In the data rows, the value 128 means zero.
Here are some points, one per row:
[ 98  95 149 157 150 113 123 147 135 148 149 137 162 107 159 102  94 219
 138  99 141  84  92 180 125 129 178  79 116 107 108 174 146  89 117  80
 138 131 108 121 174 171 159 159 134 122 118 105]
[162 163 107  22 101 122 147 118  99 111 107 113 143 150 149 117 103 209
 105 171 138  67 157 230 120 127 206 132 139 162  26 125 198  28 101 134
 125 114 116  79 118  96  89  42 139 137 138 129]
[157 153 100  68 118 170 139 156 134 103 104 149 103 166  92  48 139 214
 102 135 113 123 133 209 138 121 151  94 119 154  28 237 168  83 115 120
 101 126 138 129 103 106  31  33 113 146 118 211]
[193 151  84 169 121 137 168 145 116  79  82 150 129 167 128 181 105 142
  84 107 158  69 122 178 169 139 154 177 126 134  99 108 164 170 109 164
 116 161 128 123 118 103 113  66 162 148 129  67]
[119 189 111  20 146 128 195 100 126 102 120 141 113 140 158 132 107 132
 112 153 116  21 166 127 140 114 200 159 105 168  88  71 217  37 108 175
 144 139 103  23 135 145 131 117 120  98 144  80]
[123 165 122 110 116 168 137 132 139 129 129 175  78 117 154  97  87 126
 110 156 111  94 213  79 107 162  78 133  89 154 185 167 110 189  91 177
  91 129  90  58 157 144 117 169 128 116 146 166]
[112  86 139 162 152 118  92 120 156 168 172 105 121 157 125 141 141  43
 148 130 113 128  90  35 114 104  42 113 107 159 176  86  43 185 133  84
 144 111 122 130 174 185 179 158 109  93 129 113]
[ 92  94 166 184 146 105  48 159 154 169 182 104 111 112 128 111 133  89
 138 161 107 130 129  47 113 109  38  81 122 159 160 115  46 175 147  87
 121 115 141 161 124 171 141 182 111 120  89 128]
[ 97 111 169  71  79 151 150  75  79 149 117 147 108 133 144 153 136  68
 151 192 123  88 216  74 147 146 102 205 111 130 167  76 154 116 150 203
  87 159 125  86 123 104 176 145 160 105 101  79]
[138 146 112  25 126 113 193  98 100 109  99 128 143 165 136 131 102 127
 108 165 139  79 173 205 139 140 224 133 116 152  39 131 200  23 106 158
 144 120 104  20 147 119 116  89 114 118 161  68]
[118 115 102 161 159  92 171 139 176 102 125 113 143 151 107 150 148  96
 119  76 147 235  44 118 140 124 163 109 144 111 118 131 171 105 132  65
 142 129 138 161 149 147 136 106 129 143  83 183]
[146 194 151  96 166 127 162 175 182 122 105 145 127 163 162  96 144 156
 162 158 137 157 122 125 119 117  93  97 145 143  66  89 110  67 160  87
 125  96 143 160 139 124  85  79 109 178 164 104]
[ 72 105 110 144 121 166  80  81 107 125 141 164 128  67 145 228 163  94
 119  91 136 112 134  87 126 150  83 202 149 101 157  89  75 181 146 129
 127 112 148 164 113 105 213 214 124  72 149  70]
[123  94 118 220 152 112  99 130 144 142 143 128 138 105  87  77 125 164
 111  58 144 153  56 117 162 138  81  92 120  71 214 143  95 242 138  49
 146 149 112 216  91 110 132 127 151 131  92 177]
[123 124 147  87 139 138 145 137 152 148 169 129 163  97 118  75 118 174
 147 106 116 121  96 215 142 134 176  76 109 106 161 107 174 107 137  89
 165 125  95 156 156 171 100 161 131 150  98  85]
[ 69  83 126 180 128 166  78 106 121 141 107 151 140  69 147 204 145  92
 110 100 148 164  88  96 136 124  88 128 148  63 217  74  84 156 119 134
 128 127 162 143 143 114 233 217 112  80 107 113]
[ 98 206 122  84 113 114 190 149 147 145 135 121 119  95 180 178 113  86
 104 142 104  19 173  77 106 141 131 169 108 118 132  27 125 116 111 155
  98 117 109  32 141 153 160 133 141 128 187  26]
[ 96 191 104  34 145 143 211 127 147 121 145 114  99 119 143 159 109  75
 111 171 105  24 154 132 117 121 126 177 104 141 117  83 195  86 112 168
 113 140 107  18 155 134 132 132 140  99 185  22]
[164 129  83 124 116 146 152 146 143  81  75 136 116 134 118 114 128 180
 108 123 168  66 162 156 161 149 167 180 158 108 170 141 171 170 104 175
 121 160 126  69 101  77  67 100 139 189 128 105]
[116 136 129 188  89 177 111 141 115 129 144 164  93 124 145 132  92 168
 122 155  90  58 157 127 111 128  80 178  91 116 171 167  79 185 110 217
  76 107  88 109 152 155  96 117 130 134 163  95]
[ 93 158 114 225 109  95 191 104 110 104  84  81 121  93 156 155 129  87
 143 155 134 185 155 118 112 100 174  97 127 112 110 124 196 177 124 114
 102 129 132 184 141 113 124  90 109 101 156 150]
[132 101 141 242 148 129  97 146 154 143 112 139 148 123  94  88 138 144
 118  67 120 215  53 163 145 152 117  43 112 104 128 178  82 214 111  51
 139 163 125 219  89  93  75 133 150 132  96 153]
[104 148 148 114  85 149 151  77  77 118 107 148 121  95 102 207 149  79
 167 130 111  86 195  71 123 162  76 207 126 134 146  82 102 167 149 221
 108 148 136  69 142 123 153 179 161  73 112  89]
[140 168 165 159 168 136 169 142 170 167 153 133 161 155 124  82 145  91
 146  93  96  86 102 111 109 126 169  91 118 123 100 123 204 162 144 102
 175 116 137 104 100 119  69  71 143 158 143 155]
[182 160 122  65 126 147 111 186 168 107 125 117 102 148 161  94 159  92
 149 144 145 159 160 155 137 109 124  84 143 166  78 106  94  64 161 121
 128 119 144  95 159 138  95  85  96 179 190 157]
[133  99 142 214 141 140  84 157 150 113  97 153 132 133  98  37 112 177
 140 102 112 218  63 144 120 151 160  46 125 123 133 154 116 127 118  47
 150 145 138 241  96  92  86  74 164 148 103 214]
[183 112 108  61 128 117  95 172 126 126 139 109 107 186 185  80 159 109
 122 168 143  95 144  94 145  95 153 119 144 150  84 158 123  76 148 161
 101 138 158  63 158 157  92  94 119 191 158 159]
[129 147 153  90  80 120  97  99 105 154 174 140  83 184 101 143 110 100
 137 196 158  72 198 159 158 148 154 174 147 206  75  68 109  89 125 152
  83 145 122  78 114 151 163 117 145 131 124  61]
[154 125 135 130 119 143 129 112  95 151 140 143 149 130 195 155 106  35
 143  91 110  82 116  36 109 117  89 176 114  95 164  25  80 133 122 142
 152 104 112 112 177 172 171 183 106 152 183  34]
[116  87 152 114 113 132 124  69  89 149 142 107 117 147 114 159 128  66
 141 115  94 182 122 101  90 111 163 158 112 137 134 111 160  93 128 112
 140  91 122 168 133 155 228 184  90  84  88 185]
[152 144 147 105 167 130 171 155 140 167 169 135 172 123  99  72 137 110
 145 104 109 155 104 172 116 132 210  86  95  95 163  88 173 160 146  94
 166 142 118  86 118 154  72 100 125 139 124 121]
[133 128 108  70 142 125 129 184 144  80  77 145 121 109 100  70 126 157
 103 161 160 105 173 171 160 135 175 116 168 123 171 181 154 126 128 178
 116 138 158  66  74  70 100 168 148 161 118 139]
[149  79 119 162 173  86 114 141 138 100  99  93 141 112 151 136 138 117
 133  50 139 184  69 166 129 112 175 151 147  79 107  93 175 162 149 111
 157 129 144 237 149 124 106 118 124 118 106 130]
[ 82 125 148  91 141 106 157  87 112 141 154 111 136 116  90 158 128 113
 150 138 112 167 113  69  94  89 101 110 122 148 186 185 159 133 140 121
 117  89 128 113 114 133 160 233  91  66  90 181]
[145  85 143 169  90 129  84  86  71 153 150 131 139 136 135 224 122 100
 129 123  89 186 114 166  91 107 163 159  94 116  95  63 124 116 128 158
 113  90 111 183 157 142 181 133 111 116 113 109]
[123  96 129 106 176 114 116 130 155 101 104 108 140 157  62 165 170 181
 126 174 137 181 119 160 146 124 131 104 159 168  75 172 129  70 160  78
 141 134 160 140  69  71 166 127 142 110  67 156]
[160 167 165 161 178 133 198 174 171 152 120 127 125 142 141  87 144 124
 162 123 118 103  90  92  96 144 110  99 137 157  70 156 165  98 145 100
 163 109 145 158 123 102  80  68 117 144 166  87]
[103 187  90 106 121  99 167 108 101 116 140 109 133  99 154 110 142 152
 106  89 132 223 109 126 127 130  90 156 130  89 125 185 116  88 114 157
 143 135 124 175 151 152  92 158 113 110 183 183]
[154  62 127 141 153 115  94 110 129 129  98 114 140 166  65 165 161 161
 162 120 146 156  81 133 134 108 130 164 137 171  72 181 116 108 171 106
 173 142 160 182  67 102 126  76 124 123  58 172]
[112 105 134 238 137  88  76 117 139 118  98  88 155  82 151 107 144 168
 150  74 129 129 113 179 129  94 179 137 140  55 163 115 113 164 139 150
 170 123 147 184 124  96 117 107 113 147 153  90]
[132  99 152  87  81 141 110 105  77 172 150 149  88 130 123 174 125  72
 151 211 147  78 200 102 159 146 156 153 122 188 117  65 152  73 136 201
  81 159 110  88 102 115 144 165 145  98 146  73]
[117 148 109  59 138 167 168 116 131 121 128 166  92 152 160 117  89  77
  89 208 106 167 174  76 129 172 110 100 110 155 189 125 138 112  85 134
 116 127  88  94 145 128 167 183 160 123 157 167]
[163 117 101 131 133 154 155 144 154  98 101 168 102 153 102  36 139 212
 115 134 138 212 122 153 126 147 172  53 113 134  85 216 140  70 140  97
 118 113 119 124 105 101  36  30 121 155  90 238]
[108 117 139 122 134 131  93 122 145 150 149 113 137 109 178 158 107 182
 117  95 124 105  83 182 130 136 149 105 141 101  91 220 124 158  93  82
 149 133 115  84 174 150 157 109 128  99 162 173]
[ 77  81 140 155 129 153  86 121 129 109 116 125 149  66 108 127 119  77
 125  59 148 142  97  94 149 112  97 133 162  65 220 115  89 218 111  85
 141 137 144 179 144 142 207 238 127 106  87 163]
[180 123 138  80 106  94 148 130  99 155 155 120  85 201 114 162 122 160
 126 194 158  60 152 157 144 139 109 144 158 192  91  98  95  92 109 172
  82 144 147  72 153 176 116  76 147 128 100  65]
[ 84 155 152 186 138  87 103 144 117 134 117  90 167  59 125 118 148 181
 140 115 128  89 150 183 123  88 114 110 129  77 164 168  73 238 145 137
 136 112 139 130  94  95 107 161  94 113 154 113]
[135 112 129 184  74 166  82 116  87 143 154 129 113 116 160 179 111 167
 128 115  91 109 157 166  90 130 126 221  89 124 117  97  82 170 122 158
  92 111  93 187 143 150 132  95 107 143 136  59]
[109 164 117  85 144 109 117 100 121 140 151 131 147 102 178 156 115 184
  91  86 130 174  86 151 133 113 125 158 124  97 159 183  91 124 107 107
 133 128 141 105 151 149 108  92 135 108 183 221]
[129 186 144 114  97 121 125 149 112 135 152 142 150  97 182 170 112  32
 122 117 108  33 142  88 104 142  78 155 110  93 134  30 129 131 105 175
 119 106 113  82 176 140 180 162 117 152 201  21]
[151 166  82 169 116 152 161 116 122  85 106 141 136 199 129 178 109 110
  86 135 126 123 105 141 158 163 175 165 128 170  64  70 151  98  86 121
 130 169 105 168 127 119 183 113 163 148 149  70]
[150 159  88  96 130 142 149 122 116 108 120 165 116 153 147 165  87  74
  84 172 128 167 134 111 127 164 140 119 106 203 113  73 171  62  87 103
 137 159 110 167 128 127 180 186 171 117 163 123]
[148 138 105  81 100 150 165 135 117 106 109 121 125 160 118  91 115 235
 101 156 119 129 134 211 113 113 203 119 138 168  31 210 148  25 103 133
 102 139 139  67  94 105  44  29 127 159 151 124]
[110 117 103  67 143 107 128 158 180 106  76 125 116 123  70 101 159 172
 129 171 159 139 176 179 137 143 157  74 160 159 127 157 130  73 126 118
 141 147 169 105  66  73 166 169 135 132  99 181]
[ 70 150 119 165 107 149 103  74  83 109 124 164 127 103 113 209 148  85
 147 134 126  69 130  82 112 162  73 225 136  93 181  92  77 145 165 199
 121 123 149 113 103 141 210 155 149  75 147  87]
[163  52 165 183 129 111  57 122 110 126 128 115 170 168  63 126 160 133
 174  85 133 172 108 131 141 114 117 165 146 121 110 161  92 143 163 163
 151 123 137 157 100  95  77  73 108 152  61 181]
[106  89 111 217 142 125  91 129 129 117 142 112 145  75  89 132 111 117
 139  61 162 178  54  79 148 127  94  81 144  62 241 164  97 221 125  95
 150 150 119 154 108 143 126 211 138 122  84 142]
[ 63 155 141 131 117 111 157 112 142 153 134  88 135  80  92 108 140 185
 146 149 122 112 137 114 112  90  71 120 128 115 237 181 102 187 149 112
 137  94 128  90  92 115 159 163  89  86 125 167]
[100 187 106 176 102  80 191 109 108  87 115 100 141  91 153  94 124 125
 114 111 127 183 156  89 134 109 117 112 132  91  90 151 170 108 142 156
 121 113 129 224 153 140 156 125 129 104 157 185]
[154 129 150 131 154 144  82  94 119 140 170 118 143 157 178 177 122  30
 134  93 114 112  87  39 111 105  40 142 113 130 185  38  90 163 142 115
 150 109 106 128 189 174 156 174 104 113 125  83]
[121  54 167 174 121 103  50 157 147 180 169 109 128  90  91  77 146 117
 164 161 122 160 162  91 108 111  50  83 141 111 184 130  42 159 138 129
 111 114 133 183 127 124 110 143 115 162  97 130]
[150  87 115 125 152 155 116 152 142  99  95 153 118 134 104  40 118 154
 141 123 125 240 100 176 113 166 142  42 138 133  73 214 157 132 139  58
 132 120 112 213  99  98  33  86 146 160 101 217]
[145 168 103 103 144 112 168 180 162 126 147 124 136 118  86 107 132 133
 103 110 144 161  71  97 148 130 117  61 138 152 106 183 160 117 119  38
 145 140 147 160 108 147 151 137 130 141 116 234]
[196  98 126  73 100 109 123 127 129 139 156  95  84 188 155 117 147 158
 109 151 144  63 170 110 144 120  94 162 158 190  94 160 150  82 122 144
 107 146 158  60 180 156  77  92 138 176 113  95]
[165  56 177 158 111 108  47 149 121 167 126 111 149 121  98  79 137 131
 165 110 141 182 162 117 123 115  92 128 133  88 143 131  53 184 162 164
 128 108 146 173  93 127  74 110 114 160  59 160]
These points spread out most along one direction. Take the direction at right angles to it along which they spread out most. Then take the direction at right angles to both along which they spread out most. Go by this last direction. How far along it is each point below, from 0 to 99? The average is 50, and the first point in the table lies past the average. One standard deviation of the points above along it is 16.
[162 163 107  22 101 122 147 118  99 111 107 113 143 150 149 117 103 209
 105 171 138  67 157 230 120 127 206 132 139 162  26 125 198  28 101 134
 125 114 116  79 118  96  89  42 139 137 138 129] 51
[149  79 119 162 173  86 114 141 138 100  99  93 141 112 151 136 138 117
 133  50 139 184  69 166 129 112 175 151 147  79 107  93 175 162 149 111
 157 129 144 237 149 124 106 118 124 118 106 130] 72
[145  85 143 169  90 129  84  86  71 153 150 131 139 136 135 224 122 100
 129 123  89 186 114 166  91 107 163 159  94 116  95  63 124 116 128 158
 113  90 111 183 157 142 181 133 111 116 113 109] 63
[ 82 125 148  91 141 106 157  87 112 141 154 111 136 116  90 158 128 113
 150 138 112 167 113  69  94  89 101 110 122 148 186 185 159 133 140 121
 117  89 128 113 114 133 160 233  91  66  90 181] 58
[138 146 112  25 126 113 193  98 100 109  99 128 143 165 136 131 102 127
 108 165 139  79 173 205 139 140 224 133 116 152  39 131 200  23 106 158
 144 120 104  20 147 119 116  89 114 118 161  68] 63
[112 105 134 238 137  88  76 117 139 118  98  88 155  82 151 107 144 168
 150  74 129 129 113 179 129  94 179 137 140  55 163 115 113 164 139 150
 170 123 147 184 124  96 117 107 113 147 153  90] 44
[150 159  88  96 130 142 149 122 116 108 120 165 116 153 147 165  87  74
  84 172 128 167 134 111 127 164 140 119 106 203 113  73 171  62  87 103
 137 159 110 167 128 127 180 186 171 117 163 123] 83
[164 129  83 124 116 146 152 146 143  81  75 136 116 134 118 114 128 180
 108 123 168  66 162 156 161 149 167 180 158 108 170 141 171 170 104 175
 121 160 126  69 101  77  67 100 139 189 128 105] 27
[ 96 191 104  34 145 143 211 127 147 121 145 114  99 119 143 159 109  75
 111 171 105  24 154 132 117 121 126 177 104 141 117  83 195  86 112 168
 113 140 107  18 155 134 132 132 140  99 185  22] 62
[118 115 102 161 159  92 171 139 176 102 125 113 143 151 107 150 148  96
 119  76 147 235  44 118 140 124 163 109 144 111 118 131 171 105 132  65
 142 129 138 161 149 147 136 106 129 143  83 183] 84
[ 72 105 110 144 121 166  80  81 107 125 141 164 128  67 145 228 163  94
 119  91 136 112 134  87 126 150  83 202 149 101 157  89  75 181 146 129
 127 112 148 164 113 105 213 214 124  72 149  70] 51
[ 84 155 152 186 138  87 103 144 117 134 117  90 167  59 125 118 148 181
 140 115 128  89 150 183 123  88 114 110 129  77 164 168  73 238 145 137
 136 112 139 130  94  95 107 161  94 113 154 113] 26
[132 101 141 242 148 129  97 146 154 143 112 139 148 123  94  88 138 144
 118  67 120 215  53 163 145 152 117  43 112 104 128 178  82 214 111  51
 139 163 125 219  89  93  75 133 150 132  96 153] 50
[135 112 129 184  74 166  82 116  87 143 154 129 113 116 160 179 111 167
 128 115  91 109 157 166  90 130 126 221  89 124 117  97  82 170 122 158
  92 111  93 187 143 150 132  95 107 143 136  59] 34
[112  86 139 162 152 118  92 120 156 168 172 105 121 157 125 141 141  43
 148 130 113 128  90  35 114 104  42 113 107 159 176  86  43 185 133  84
 144 111 122 130 174 185 179 158 109  93 129 113] 54
[163 117 101 131 133 154 155 144 154  98 101 168 102 153 102  36 139 212
 115 134 138 212 122 153 126 147 172  53 113 134  85 216 140  70 140  97
 118 113 119 124 105 101  36  30 121 155  90 238] 43
